One turn moves each row of this set onto another row. After a few examples, where does it send each row asked below?
Q11: [-15  10   2 -33   8 -20 -11  46  -6   1 -26 -16 -20   3  24  15 -21  24
  18  28  17 -14   0  -4  -3  19   3]
Q538: [  4  -9 -15  44  44 -31   7  18 -36  26 -31   0 -45  30 -11  33   1  30
  15  14 -15 -20 -51 -30  10  22 -17]
Q971: [ 11 -22 -29  11  -3 -11  29  12 -29  60 -15 -13  -7  34  41  42 -29  22
 -13  34 -30 -21 -22  -7  10  25   6]
Q580: [-13   5 -12 -35  25 -19  -4  36 -11  19   4  -4 -33  19  42  30 -10  31
  25  31   9   1 -11 -10   5  38  -8]
Q348: [  6  27 -14   6  42 -55 -26  34 -11  28 -35 -20 -67  37  27  35  -5  19
  10  38 -28 -33 -27  -3  24   7   1]
Q308: [ 26 -19  -4  17  -4   1   8  46 -56  30 -42 -19   0   2   4  36 -11  36
  28  34 -28  -7   3  13  -5  -5  13]
Q662: [  4  21 -17  41  18 -36   0  15 -40   6 -45 -24 -34  32  11 -13 -21  14
   3  29 -19 -32 -44   9  -8 -10  -6]
Q333: [ 10  26  -6  30  12 -54  -9  32 -34  14 -29   0 -44  39  28 -17 -19  19
  15  38   3 -18 -40   2  -1  -5  -3]
Q328: [ 10 -28  -4   2  27 -11 -12  11 -43  13 -32   4   7   5  13  44 -33  -5
   3   6 -52 -16   1  -7  30  24  15]
Q89: [ 12 -23   0  14  21 -18  -5  -1 -37  12 -38  -9   4   4  12  37 -33  -5
   0   6 -55 -20  -4   1  31  24   0]
Q630: [ 22  11  -3  16  27 -46 -17  24 -21  30 -24 -39 -58  44   3  39  -4  33
   1  36 -30 -36 -22   7  27  -9   2]
Q739: [ 20 -14 -24  -6  -2 -14  17  13 -36  56 -12 -10   2  38  47  46 -36  16
 -16  34 -22 -21 -15  -5   8  25  14]
Q416: [ 20 -24 -11  24  -2   1   2  45 -51  25 -40 -14  11   4  17  33 -19  38
  21  30 -12  -7  10   7  -7  12  17]
Q136: [  5   9 -24  28  33 -41 -11  37 -29  14 -32   3 -47  23  -8  28   2  20
  38   1   9 -30 -42 -21  12  12 -25]
Q722: [-37   9  -3 -20  36 -25   7  44 -20 -13 -24   0 -17  11  40  20 -26  15
  14  12  -2  -5 -10 -23   9  35 -10]

Q971 moves to Q308
Q328 moves to Q739
And these:
Q11 moves to Q722
Q333 moves to Q136
Q662 moves to Q538

One turn moves each row of this set onto another row. After a few examples, where does it send each row asked below?
Q499: [-19  54 -25  34  35 -16   3  25 -24   2  10  -3   6  25  -7  -4  16  13
   1  11  25   5  -8 -16  -4 -15]
Q34: [-21  15 -47  17  35 -45   2 -10 -26  14  -9  10 -11   9 -30  10   6  -9
 -12  19  12  22   7  -4  -5   1]
Q679: [-22  45 -28 -22  67  -8 -10  25 -33 -21   1   0   3 -24  -4 -11  24  -1
  -8  21  33   5  -2 -18  21 -22]
Q498: [  2  47 -15 -19  29 -22   2  34 -29 -42   7  -3  22 -40  -6  35  10   3
 -20  19  32   3  -6 -15   1  -8]
Q554: [-18   1 -20  -6  57 -21  -5  -4 -32 -18  -5  30  12  14  -7  -1  24 -19
   3  19  18  23   8  -4 -36  -7]
Q325: [  3  33 -26  25  28 -32  -7 -15 -31  10  -5  22  -5 -18 -30  33   9 -31
  14  11  26   7 -12 -18 -11  39]
Q741: [ -3  35 -13 -21  35   6 -10  33 -55 -22  30  15  -9 -45  -4  -3 -17 -22
 -15   7  -5   6  -8 -16   0  -6]
Q519: [ -2  35 -34  32   2 -17  13   5 -12  16 -17  31   6 -11 -18  15   0 -14
   0  13 -11  17 -16 -24  17  17]
Q379: [-17   8 -19  -8  34  -7 -24  12 -23 -11  35  12  34   0  -2  -6  19   7
 -31  10   2   9   4   1 -26  -7]
Q929: [-19  12 -12 -12  30 -16 -45  10 -23  -7  29   3  46 -49  -8 -12  20 -13
  -9   8  24  -7  -6 -17  15   4]
Q980: [ -5 -10 -45  -9  35 -17  30   8 -61  -2  11  -9  21 -26 -11  19  18   5
   6  -5  52  -9  -9   0   3  -4]
Q244: [-14   2 -40   8  17  13  26  28 -41  -8  28  13  16 -36  -7  -8 -15 -17
   5   8  11  16 -11 -48  13  52]
Q80: [-10  29 -27  -4  31 -10  -6  10 -52   3  32  -1  15 -36  -6  38  -7 -26
  23  10  15   3  -4 -19   4  62]
Q610: [-34  20 -47  24  36  -5  22  -2 -48   5 -13  14  -7   1   0  16  13 -31
   7  28  22  10   8  -4 -25  24]
Q976: [-11  16 -19 -24  23 -20  -4  19 -40   8   9  -3  13 -41   2  17  -9 -28
  15   4  -3 -21 -55 -19  -4  19]
Q29: [ 10  -7 -21  -7  22 -26  13  21  -5  -7  23  10  20 -23  -9  10 -23  -5
  21  -4  20  22  -1  26   4  21]
Q288: [  3  -5 -14   7  62  -9  13   0 -42 -15  22  29   0 -32  -7 -15 -13 -20
 -26  -8  52   0   3  -2  -1  36]
Q593: [-19  26 -13  17  26 -50  -6  -3 -31 -15  -4   6   5  24 -16  -1 -22 -19
  27  13  23  25  -4 -32   2  14]
Q292: [  5  39 -10 -11  18 -29   1  -1  -6  -2  14  25  16 -42   0  21 -21 -26
  13  24  26  23   4 -26  16  38]
Q609: [-15  32 -18  15  10   6  12  -9 -29   0  19   3  32  12  -1  12  -1 -11
  19  -4  17  -5 -20 -31 -21  44]
Q776: [-27   5 -36  20  28 -35   9   5 -34   0 -41   8  -5 -18  11   5  23  -1
  -7  28  15   9  -4 -29  11 -20]
Q591: [ -8  -4 -19  -7  19 -10   1  28 -16 -26   7  -1  19 -76  -3 -18   2  -1
  17  17  44   0  -8 -24   1   3]
Q603: [ 17   4  -8  12  41 -38   6 -20 -19 -23  -4  16  11 -21  -1  -2   9  12
   5   5  23  14   9   2  -4 -25]
Q493: [ 13  -7 -20  36  30  -9  13  29 -66   3  12  23   4 -21 -22  -3  13   3
  -3 -10  12   1   9 -49  -2   7]
Q842: [-14   5   5 -13  43 -14  17  26 -52 -21  35   0  39 -23  18  -9  -2   3
  11   4  28 -14 -14 -15 -19 -13]
Q877: [-17   5 -30  13  43  -3  15  13 -15 -10  20   2  22 -34 -15 -29  -5  32
 -28  -1  -4 -10   0  -5   5   4]
Q878: [  1  10 -42  23  48 -10  29 -25 -39  -7   3  20   5  11   3  12  11  -3
 -21   7  12  18   1 -19  15  34]
Q443: [-27  26 -25  17   4  -3 -21  13 -49   5  33   0  25 -56 -12   0 -12 -30
   3  13  13   0  13 -25  25  29]
Q217: [-27  21 -32  10  37 -36  18  18 -44   0 -24  21   9   5  11 -23 -20 -30
  -9   2  24 -12 -19 -31  23  34]
Q329: [-15   9 -14   0  32 -12   8  20 -17  14   6  -5   6 -42   4 -10  18 -14
   3  10 -10   0 -11 -12   4 -46]
Q179: [-31  -1 -20  12  37  -4  13  12 -70 -45  -6  16  12  -2  -5 -24   3  -3
 -19  10   8   4   1 -24   0 -19]
Q474: [-27  22 -24  28  22 -15   6   8 -49  22  -8  11  14 -39 -12  11   3 -47
  47  15  19  -1  -2 -23   5  24]
Q535: [-29   2 -34  -5  28  25   3  10 -45 -25  -4 -15   8 -44   6 -22   6 -30
 -23  19   5 -23 -16 -18   4  13]
Q150: [-16  42 -20  16  29  -1   4  -8 -14 -17  13  26  -4 -11 -25  -6   3 -14
 -20   2   0  30  21 -20  16 -16]
Q573: [-14  31 -21  12  18 -30  10  31 -38 -42 -15  14   9  10  25  11 -19  -8
  18   5  38   9   3  -2  -2  -5]
Q872: [-24  22 -30   9  15 -27 -14 -11 -37 -17  -8  -7  -4 -13   4  14 -19 -33
 -12  22  31 -10 -31 -29  -2  52]
Q863: [-30  -4 -34 -11  44  -2 -19  47 -48 -15  29 -10  22 -20   6 -27   2   2
  -7   9  15   0   1  -4   5 -12]
Q282: [-20  39 -20   0  38 -26  -2 -28  -3  -1  -3   4  11  -7   5  17  25  -7
  10  14  51  18   8 -31   5  13]
Q764: [  7   4 -30  31  33 -12  -9  33   7   7  -4  14  12 -26  -3  -3  16   5
 -13  10  19  -5 -10 -15  10  48]
Q57: [-13  36 -14 -14  37   9  10   8 -25 -25  33   8  43 -31  -2   2  -4 -13
  -9  12  41 -17 -23 -10   5  47]
Q864: [  2  28 -28  -4 -17 -42  17  17 -45  -1 -10   1  11 -33   0  10 -17 -32
  -6  11  29  -9 -29  -9   5  -2]
Q140: [ 18   0 -27  13  14 -18  22   1 -36   0  -1  15  13 -24  16  27  19 -26
  36  11  45  21 -22 -33  -1  22]
Q951: [  1 -10 -48   2  14 -26  -8  23 -33 -27 -14  -2   7 -31 -17  16  12   5
  10  24  23  27  27 -30  28  16]
Q151: [-13  -5   0 -18  20 -10  -1   1 -50 -26   9  -5  19 -29  16  -6 -23 -36
  34  14  16   4   1 -41 -19  27]
Q713: [ -2  35  -9 -18  38 -32  14  27 -41   0  10  18  19 -41 -31  -1 -11 -25
 -36   3  -3  -2 -17 -46  17  20]
Q307: [-20  40 -10   4  72 -19  13  45 -24 -24   2  20  27   7   4   9   7  13
  -8  -2   5  -5  -6 -32   4  16]
Q93: [ -9  14 -11  -5  38  11 -30  39 -57 -22  32   3  25 -46   7  -5   5 -24
  19   3  31  -9 -16 -15   2  29]
Q454: [-17   0 -31  20  41 -26 -20  21 -30 -10  -3  15  -1  -3 -18 -35  18  -6
 -12   9  24   8  -3   0 -12 -33]

Q57 moves to Q842
Q573 moves to Q217
And these:
Q591 moves to Q877
Q454 moves to Q34
Q29 moves to Q288
Q609 moves to Q151
Q610 moves to Q474
Q593 moves to Q872

